Each path below is one point turned by a fixed rotation once a step. After each direction that follows a path, write how fast that rotation turns it, in degrees per step (0 if it stays still).
Each turn is a multiple of 5 degrees from 10 to 175, or 0.
Each row of a path follows its step; steps can be skipped.

step 3: [-12 -18  23 -10  -3   7   4  -3  16  11  -6   1 -27  16  -2  -6  -9 -18
  26 -19 -18   5   5 -12 -28   1 -34  15   9  11  -9   5 -17   1  17  25
 -14 -11   6  15  -5  -7  13  -3  25 -10 -11  16  11  12  -1   8  12  -7
  15 -16  -6 -26  24   3  10   5  26   6  26 -15  27   7 -10   9  -9   5
   4 -16   2 -23   1   0   8]
step 5: [  6  -7 -15  21 -16  36  12  -2  -8  -2   5   1 -16   8  10  -5  -6   1
  13 -22   3 -14   6  24 -10  21 -17  -2 -14  12   9  27 -11  16 -12   8
  -1   0 -10 -14   6  -6  16 -15  11   4  30  27  -8   5  -4  -4  -3   5
  12  14   9  22  -1 -20  29   8 -35 -11  -3 -11 -11 -23  -4   0  11   5
  27 -17  16  21  18  -2 -10]
step 7: [ 25 -13  -7   9  18   7  14  -8  24  -2   9 -16 -14  -5  -2 -40 -25  31
   2   1 -25  -4 -34  -8  -7 -20  34  -1   8   0 -15  31   4   5   2  13
   5   4  12  -3   0  19  -6  -2 -11 -16  -9  14 -11   4 -21  -8 -15  14
  15  19 -23   1  15  -1 -14  -9  -6   0 -10   6  -9 -10   0  -9   3   3
  -2   8 -17 -24  -7   1 -15]
step 13: [ 18  -1 -19 -30   7   8  25   4  -7  42  13 -12  14 -13  -7  12  13  10
   7   4 -14  35  26 -18  -9   4   2 -17 -12   7 -28   0  -1  -1  17   4
  -7   1   0  -6   3  -6   8 -16 -29  17  -3   7 -21   0   7   7   9 -10
  15  23  22   0  28  -9   6 -22   5   8  -7  16  17  -5 -16  14  -7 -18
   2 -15   1  -2  -5  11  -1]
step 20: [ -7  -2 -12  -6  13   9  34  13 -15  -1  15   3   0  32 -11 -17  16  15
 -17  14  18   2   3   0   2  -2  19  -9  13  16 -18   3   3 -14   6 -15
  11   2  -5  -2  19   3   9 -17  12  22 -15 -28  -3  -8 -16   2  -2  15
  -6   1  24 -16 -22  15 -24   9  15  -7   8 -13  22 -12   4   5   0  11
  -5  14  -2 -33 -42  -2   1]
step 22: [  4 -10   3 -13   3  17  -1 -10  13  24   6  -7  -8  17  14   7   2 -13
  -8   3   1  -1  25 -15  18   5  10 -10  -9  16 -20 -32  24   0   8  -1
   6   1  15 -17  -2 -11   6 -19   4   7  23 -13   2 -12  10 -11  14  17
  -8 -29  -8  16 -17  22   8 -13   1   4  11   2  -9  15  -6   0  10  -2
 -41 -20  16   4  35  26  20]
step 26: [  3   4   6 -19   5  -3  -9   2 -19  21   7 -21 -19 -20   9  -5 -30  -9
 -12 -39 -11  16  -5   3  -8 -11  22  -4  24  -9 -17 -14   4  23  -7  -7
  15  10 -14   5  17 -19   2 -17  16  -6  -5  12  14  -4  -1  -2   4 -13
 -33  -8  -3 -11   3 -32  10  12  -1   3   4  10  23  12   0  14  24   5
  22   4   0  -9 -22  -2  25]
step 34: [ 20  -2   3 -16 -21  -4  27  -4   4  -5  -6  19   4 -20  -4 -19 -20 -10
 -13   6  13   7  -1  -9  18  -7  13  -4  26  14  -7   0 -20   6 -23  15
  -5 -16  40  19  -8   9   7  24   8 -17 -21  19 -16   2  19  -5   3  -9
 -18  -4 -15  17  14   3  -4  -4   4 -22   3  15  -6  -2  -9  -2 -15   6
   0   3  30  19  29 -17   3]
Speeds:
[-1  0  2  0 -2  8  0 -3 -4 -3 -6  3  1  0 -1 -7 -2  3  0 -3 -1 -2  1  0
  6 -2  6  4  5 -4 -2  2  5  1 -3  4 -5 -6  2  2  1  4 -6  0  3 -1 -1  1
 -4 -2  1  4  4  1 -1  1 -6 -3  5  2 -3 -4  3  2  1  0  8  3 -1 -3 -5 -2
 -1 -1  3 -8 -4 -2  4]
80
[ 2  3  2 -1  1  0 -4 -1  0 -2  1  0 -6  2 -3  3  4 -2 -4 -3 10  1 -7  3
  5 -1 -1  2  0  3 -3  0 -3 -1 -2  3 -3 -5  7  5  1 -1  4 -5  2 -1 -3  7
  6  2 -3  4 -3  0 -2  1 -1  0  2 -2 -4  8 -3  2 -3  1  2  9  1 -2  2 -4
  1  1  1  2  5  4 -2]
10
[-5 -5  5  3 -6  4 -1  2 -4 -2  3 -2 -1 -1 -5  1 -1 -6  1  2 -3  0  2  1
 -1  0  8  0 -6 -2 -3 -3  4  1 -3  1  1  2  0  2  3  3  6 -4 -9  3 -8  2
  0  7 -5 -3 -2 -6  4 -1  1  2  4 -1 -4 -2  3  2 -6 -1 -2  0  4 -1  1  4
  0  2  0 -2 -5  0  3]
60
[ 0 -1  0  6  0  4  1 -1  2  2  0 -4 -7 -4  0  0  1 -1 -2 -1 -1  4 -2  3
  0  4 -7 -3 -2  6  8 -9 -5  3 -2 -4  4 -1 -4  3  5  1 -1  2  1 -6 -1 -6
 -5  0 -3  6  2 -3  0  7  1 -4 -1 -2 -6  1  3  1 -1 -3  3  1 -6  0  1  3
 -3  1  1 -4 -1  2  4]
65
[ 0  4 -3  1 -2 -6  7  3  6  1 -1  0 -4 -5 -1 -4  5  2  1  2 -3 -2 -4  2
  2  8  3 -4  0  1  1 -1 -2 -3 -2  3 -6  0  1  4 -5  2 -4 -4  2  0 -2  2
 -6 -1  5 -7  1 -2  7 -4  0  3  1 -1 -2 -6 -4  3 -3  2  0  7 -3  4  0  2
 -2  1 -7  1 -1  0  2]
65
[-2 -7 -5 -5 -2  4  6 -2  0 -3  2  7  1 -6 -4  3  4 -4 -3  5 -1  0  3  0
  0  1 -1  0  6  3  0  0  2 -8  1 -5 -6 -4  0  2 -1  0  1  1 -3  2  1  3
  1  0  2  0 -4  6 -6  1  3 -7 -2 -1  1  0  6 -1 -7  4 -1 -2 -2  2  0  2
 -6  0 -1  2  1  4  2]
155
[ -7   2   3   9   4   0   2   0   1   9   1   2   1   2   2   0   3  -3
 -11  -1   1   0   1   2   1  -3   3   0   4  -3   1  -7   5   2   1  -6
   4   1   3  -3  -4   1   4  -3   1   3   0   0   1  -5   1  -2  -2   2
   1   2   2   1  -3   0  -2  -4   2   5   2   5   4   1   0   3   1  -7
   0  -2   0   4  -4  -4  -2]
10
[-4 -3  0 -6  1 -4  2  2 -3  0  0  4  3 -2  3  1 -2 -4  2 -7  1  4  1 -4
  0  2 -5  3  6  4  2 -5 -4  7  1 -1 -1 -2 -3 -2 -2  0 -5  2 -4 -4 -2  2
  7  7  2 -4  2  2  0  1 -3  6  5  2 -8 -4 -1  1  1 -1  0  6  4  0 -1  2
 -2 -4  3  5 -4 -2 -2]
140

step 4: [ -9 -15 -16  18 -10  -1  16  19 -17  44  -6 -15  19  -9  12   2   4   1
   4  -3  -9 -17  -9  -9 -19  -7  18   7   0  -7  12   6 -28  10  34 -22
  -9   2  -5   4  14  15   0  30   7 -12 -13  -8   8  -3  11 -32  -5 -13
  -8   6  12   2  -7  -2   8 -10  -1 -16  -6  16 -10  13   7  10  -9 -21
  11 -31  -7  -7   2  -2  14]
step 12: [-24   9  -7  22  20   5 -12  -8  27  13 -19   8  16   6   3 -17 -14  -7
  -9 -13  10  -6  30  -2 -16 -21  14 -25  21  17  17 -12   7  -9  12 -12
   9  27  -2  -6  24  13   5 -21 -10   5   0   9  -5   2  16   3  12  -4
  -5   6  13   1  -8   2  -9 -12  12 -23 -16   0  16   8   6  16   3 -22
   1   6   8  18 -22  20  15]
step 13: [-13  -7  22  25   2  -3  12   8   9  14   7  30   8  14  23  -2  -5  19
   5 -21  10 -16   1  18  -5  -6  38  13  -3   2  10  17  -6  23   7  -6
  21  16  11  15   2   8 -20   9  14  -4   2  -6  -4  -5  11   1  -4  -1
 -29   8  18   2  29  18   0 -21  -9   3 -20  -6   4  23  12   6   8 -15
  -2   8  22  18   8 -18  11]
step 16: [-17  -9   5   7  -3 -25 -23 -28  16  18  -7  -1  10  -6   3 -11  -3 -15
  -2   7  14  -2   6   1 -11 -14  -3  -1  -3  -3  12  -1  15 -29  27 -25
 -10  25 -15  -6   0 -10  -2   0  11   1  16   6  10   0  21  -4   3 -26
   8  13   6  -9  -2 -12  -2   2 -17 -13 -15  29  -7   6  19   5   6   5
   0 -26 -14 -40   2  28  -1]
step 20: [  6 -10   0   0  10  -6  15   2  21  12  23 -23   9   3   6   9  -1   7
  -8  -4   4  20  -7  -3 -13  -6  -8 -15  -5  -7 -10 -24 -13  -6  39 -38
   3  28  -5 -17   6  -7 -19  -6   6   9  16 -13  13 -11  16  -3 -29 -15
  -3  -5 -26  -2  17   3  -1 -20   9  13   2  18 -21   1  23  -3   8  -6
  -8 -15  25   7   9  13  13]
step 25: [-13  12   4  26   1 -23   9  -1   2  13  -5  -1 -18   9   2  31   7   9
  -7  -4   8  -4  -7  -5 -17 -13  23  -9  -7   4  14   4   3 -27  32 -17
  26  22 -12  -9   4  -5  13  -1  31  -1 -13   4  26   4  17   0  -6   7
 -17 -18   6 -22 -15   9  10 -11 -15   1   4  14  -4  32   2 -29 -16  -4
  -8 -11  10  11   5   8   8]
step 31: [ -6  -5   8  19   4  -1  38 -11  -6   2  -1  -2  -4   4  -9   0  -5   4
  15 -32  -6  -4  -8   0  -3 -10  19   6   0   0  16   5 -11  -1   7 -14
  -5  -4 -18  12   8  14 -29  -2  41 -15   7   0   7  -4  18   7 -28   1
 -19  -1   3  10  -4  27  -4 -22   9   7  -8 -15  -6  19  -1  12 -23 -43
 -13 -11   7  -1   8  19   6]
step 33: [  4 -22   2  -7 -16  -1  -5   7  15   0 -32 -20  18  19 -27 -10   6   2
  18 -18  24  -6  -3   6  14 -18  11  13   5  16   6 -10 -12 -13  27 -16
  -4  18 -17   2   0   3  -3  -4  -7   2  19  -1  -2  13  -9  10  -2 -20
   2  11  18   0 -26  -3  16 -30  17  -4 -22  25  11  13  26   1  -4 -16
  15  -9   2 -17   0  12  -8]
Speeds:
[ 0 -1  8  0 -2 -3 -1 -4 -2 -2 -2 -3 -6  0  2 -6 -1  2 -2 -1 -1  3 -3 -1
  6  0 -3  3  1  5  1  0  6 -6 -4  2 -3  4 -5 -1 -1  6 -2  0  6 -5 -1  1
 10  6 -6  0  2  0 -4 -4  5  1  0  6 -4  0 -5  1  0  1  0 -3  2 -1 -1 -1
 -1 -3 -3 -7 -1 -2 -5]
45
[ -1   1  -2   1   1   1   3  -2  -4  -2   0   5   7  -1  -8   2  -3   1
   0   1   2   4  -1  -4   2  -2  -1   5   5   2  -6  -1  -4  -3  -1   3
  -3   0   4  -3  -3   2  -5   2  -2   0   6  -5  -2   2  -3  -3   2  -4
   1   2  -1  -4  -2   4   2  -7  -1   2   3   0  -5  -2   6 -10  -5   4
   3   6  -3   0   0  -3  -1]
80
[ 0 -3 -3  4 -1 -7  2  0  3  0  4  5 -2 -1 -2 -1 -4  2 -5 -1 -3  2 -5  9
 -2  4 -4 -3 -3  1  3 -6  5 -1  0 -7 -2 -2 -1  1  0  2  1 -8 -5  6 -1  3
 -3 -3  2 -2  4 -3 -3  1  0 -3  7  6 -1 -4 -5 -2 -2  2 -3  2 -4 -4  2  3
  0  2  0 -2  0 -2 -1]
10
[-1  0 -7 -3  9  3 -4  7  1 -1  2  0 -2 -2 -4 -4  5 -2  3 -3 -4 -2  0  1
  0 -1 -4 -4 -1  0 -2  2  3 -1 -4 -2 -4 -2 -1  4 -2  0  1 -4  6 -6 -3  7
  0  4  3 -3 -2  4 -1  0  0  2  0  0  6 -4  1  1  2  3 -4 -5  2 -3 -7 -5
  2 -2  1  1  0 -5  7]
110
[-7 -1  2  0  0  2  4 -3  3  6  0  4  0  3 -5 -3  3 -2  6 -2  0  1 -2  2
 -3  3  1 -1  3 -1 -3  6 -6  1 -6 -1 -4  5 -2 -4 -2 -1  7  2 -2  2 -1  8
  0 -1 -5  2  9  0  1 -6  1  0 -1 -1  1  1 -3  3 -2 -3 -3  6  0  1 -1 -3
  5  0  4 -2 -2  5  1]
120
[-2  0  3  3 -1  2  5  2  0 -2 -3  2  0  5  1  5  1 -3 -2  0 -4 -3 -6  0
  5  2  6  4  0 -1 -2  2 -3 -2 -1  1 -6  1  0  2 -3  3 -1  3  2  4  5  3
  0  0  5 -4  1  6 -1  4 -3  2 -1  5  0  7 -5 -7 -4  0  3 -7 -4  1  0 -1
 -6  7  1  0  4 -4  7]
85
[-3  0  0 -4  2  1  2  0 -3 -4  0  5 -3 -1  2  3  1  6 -1  2 -3  2  5 -3
  3 -2  9 -7  1  4 -1  2  2 -2 -6 -2  7  1 -4  0  0  2 -2 -3 -2 -1 -2  0
 -3  2  4  2  1 -5 -2 -3  1  3  0  2  2  0 -5 -2  0  0  4 -4  3  6  2  5
 12  3  5  5  2 -1 -2]
65

step 6: [ -1 -23  -3   1  27  -5   2  11 -15   2  -6 -14 -29   2  22  -3 -19  -3
 -14   0  20  11  -9 -15 -13 -31  16  16 -13  -2  33  15  -6  -8  17  15
  -7 -19  -8 -11  41 -30  16  -6   1  -9  25   2   4   0  36  14  -7   1
 -11 -26   3 -21  -6  13 -10  -9   0 -12   7 -12  12 -17  12  13  20   1
  10  13 -19 -15  10   4   5]
step 8: [ 34  -5 -15   5 -26  -8 -11 -18  12  17  17  -3   5  17  -6 -37 -19   7
   2   8  30  -8  26 -12  24  13   8  10  29   4  -7   4  -8   2   5 -27
  17   8   2 -12 -38  -2  -1  10   2 -10  22  -4  10   1  -4  -3   7   7
   6  -9   7 -35   7  -4   9 -13  13   3  15 -31  16  19 -13 -12 -20  -6
 -14  -7 -15  18   4   1 -12]
step 9: [ -2  20 -11  11 -18 -19  -4 -10  21  12 -20   1   4  15 -18 -18  -6  -9
 -14 -45  11  -4  13   5  -9   1 -32 -16 -11   4  12  11  -6  -2 -12  -3
 -31  20  -1  24 -11  -4  21  39  17  24  14  14  -7 -11  20  -8  -2   9
   9  -4  29   7 -12   6 -10   6  16   1 -10   4   8 -11  21  31  -9  -7
  16   0  24   5  -5   1 -10]
step 13: [  5   8  -3  22 -27  31 -27  -2  33  -5 -11   1  17 -14 -13  12  23  12
   8 -12  -3   7   3 -34  11  -7   7   6  -3 -14   9 -36   5 -20  -9  29
  -6   0   9  16   1  13 -11   8 -16   1  -3  -6  -8 -22  12  48 -11   7
   0 -14   2  -5  -6  14  15  -1  -1  14  29  -7  10  10   9   4   9  -4
  21   5   4  -5  27  -4  12]
step 20: [ -7   7  -4  33 -14   0 -25   3   9  20  -3  16  17  -9  22  18   2  -4
  -2 -33  21   6   8  -1 -23 -14  15  13   5   0  14  -8  13   2  24 -17
  -6 -10   5  -7 -16  -6   8  15  12  24  10   2  -6  27 -16 -10  -7   9
   9   6   7  10 -10 -15  14  -3  19  29 -30  13  -3  13  -5  -7 -24   2
 -21 -21 -29  26  16 -14 -18]
step 21: [-14  -7   0  -4 -27   2   9 -25  16  -4  -8 -18   9  -2 -16  11  -4  10
 -11 -13 -16 -13   4  -8 -19   3  -6 -10   9  10  15 -35  20  23   8   0
 -12   2  15   6  23  -5   1 -16  -8   4 -32  25   4  -9  17 -26  18   9
  16  -5   7  25  -5  -6   5  -1  21 -31   9  36  17  14  12  27 -14   8
 -19  22  -2   0  10  -7  17]
step 23: [-20  15  -2   9  13   1  -2  24  -9   7  -6 -26   2  39  12  -6   7  10
  11  15   6  12 -22  13 -11   1  -3  35 -16  27  14   9  -3   1  11 -15
  -5  -8  11  30   0   9 -17  -9 -14 -32  10 -22  23  -8   3 -11  17  -3
   1 -18 -10   2  -7  -8   1 -10 -34   0  -4  22  -9  -4  24 -29 -18 -20
  20 -18   7  -4 -10 -11 -14]
step 27: [  2   3  11   5  14  -1 -11   4  13 -17 -25 -14 -14  -8   3  -2 -16 -31
   2   9  31   6  -5  17  -9  15 -19  -5   1  18  -8  13  15  -4  -2 -12
   6  -5  15 -13 -21  24 -16   9 -21  11  11  32  21 -11  16 -13  -5 -13
   2   9  -7  23   3   8 -28  -1 -31  20 -29   6   7   9   2  18  26  25
   6 -27  19  15  13   2  25]
Speeds:
[ 3  2  4 -3 -1 -4  3  5 -5 -2  0 -5  2  3 -2  7  2 -5  3  4  1 -1 -4  4
  0 -2  4  1 -1  2  7  8  2 -4 -1  3 -5 -8 -1 -4 -1  0 -5  4  2 -2 -2 -7
  3 -1  2  0 -1 -2  5  4 -4  2  7  0 -7  2  1  1  4 -2  3  0  0  1  3  1
 -4 -1  1  0 -1  0 -2]
90
[-1 -1 -6  1 -2 -6  1 -4  1 -3  4  2 -5 -1 -2  0 -7  3 -1  6  4  1 -1 -4
  4  0 -1 -2 -1 -1  6 -1 -1 -4  4 -7 -1  6 -5 -5 -1  5  4  1  1  4 -3 -3
  2 -6  3 -4  1 -2  0 -4  3  7  1  2 -3  0 -3  0 -3  5  3  1 -2  0  2  0
 -8  4  2 -3  3  2  0]
115
[ 2 -6  0  1  2  4  3  3 -2  2 -5 -1 -4 -2 -2 -2  2  0 -5  2 -9  8 -2 -2
  4 -2  2  2 -1 -3  1  0 -5 -1  2  5  1 -1 -6  2 -2 -2 -8  5  1 -4  2 -4
 -3  3 -1  0  6 -5 -3 -5  0  1  0  0  6  3 -5 -1 -3  3 -1 -3  5  1  1  2
 -5 -1 -1  0  2  6 -5]
60
[ 3  0 -5 -2 -1  3  2  2  3 -2 -6 -4 -5 -4  4  4  7  5 -3  1  0 -1  3  4
  1 -1 -3 -3  2  2  7 -6  1  2  0  1 -4  3  2  2 -7  3  4  6 -2 -6  0 -3
 -4 -3  0 -1  2  8  1  3 -4  4  0  1 -4  4 -2 -1  0  3  0 -4 -1 -3 -3 -2
  7  3  3  2 -2  4  5]
175
[ 4  2  2  0  0  1  4  4 -7  2  0 -7 -1  2  0  1  3  5  0  4 -1  0 -4 -4
  0 -1 -3  1 -6 -2 -1 -4 -8  0  0  1  0  3 -1  0 -3 -4  6 -1  8 -2  2  6
  3 -2 -1 -2  0  2  1 -5  4 -4  3 -6 -4 -6  2  2  4 -2  2  6  7 -5  1 -3
  0  1  2  4  1 -1  3]
45
[ 2 -3  2 -2 -1 -2 -2  4  0  0  4 -1 -5 -7  7  3  6 -3 -4 -2 -1 -5  2 -2
  1  4  1  1 -2 -4  5 -3 -2  1 -1  0  2 -5  1  0  8 -2 -5  3 -7  7 -5  1
 -3  3  3  0 -3 -1  1  1  9  0 -3  2 -3 -6 -3 -2  1  3  1  4  2  1 -2 -3
 -1  8  0  2 -2  0  0]
100
[ 3 -3 -2 -4  0 -1 -1  2  4  2  1 -1 -5  2 -8 -1 -2 -5  3  1  2 -2 -1  6
  1  3  0  0 -8  0  3  2 -1 -1  0  3 -1  1 -3  8 -1  6 -5  2  4  2 -2  5
 -4 -6  6  0 -5 -1 -6 -2  0 -2 -6  0  4  2  3 -3  4 -1 -5 -3  3 -2  2  1
  2  1  2  3  5 -6  5]
85
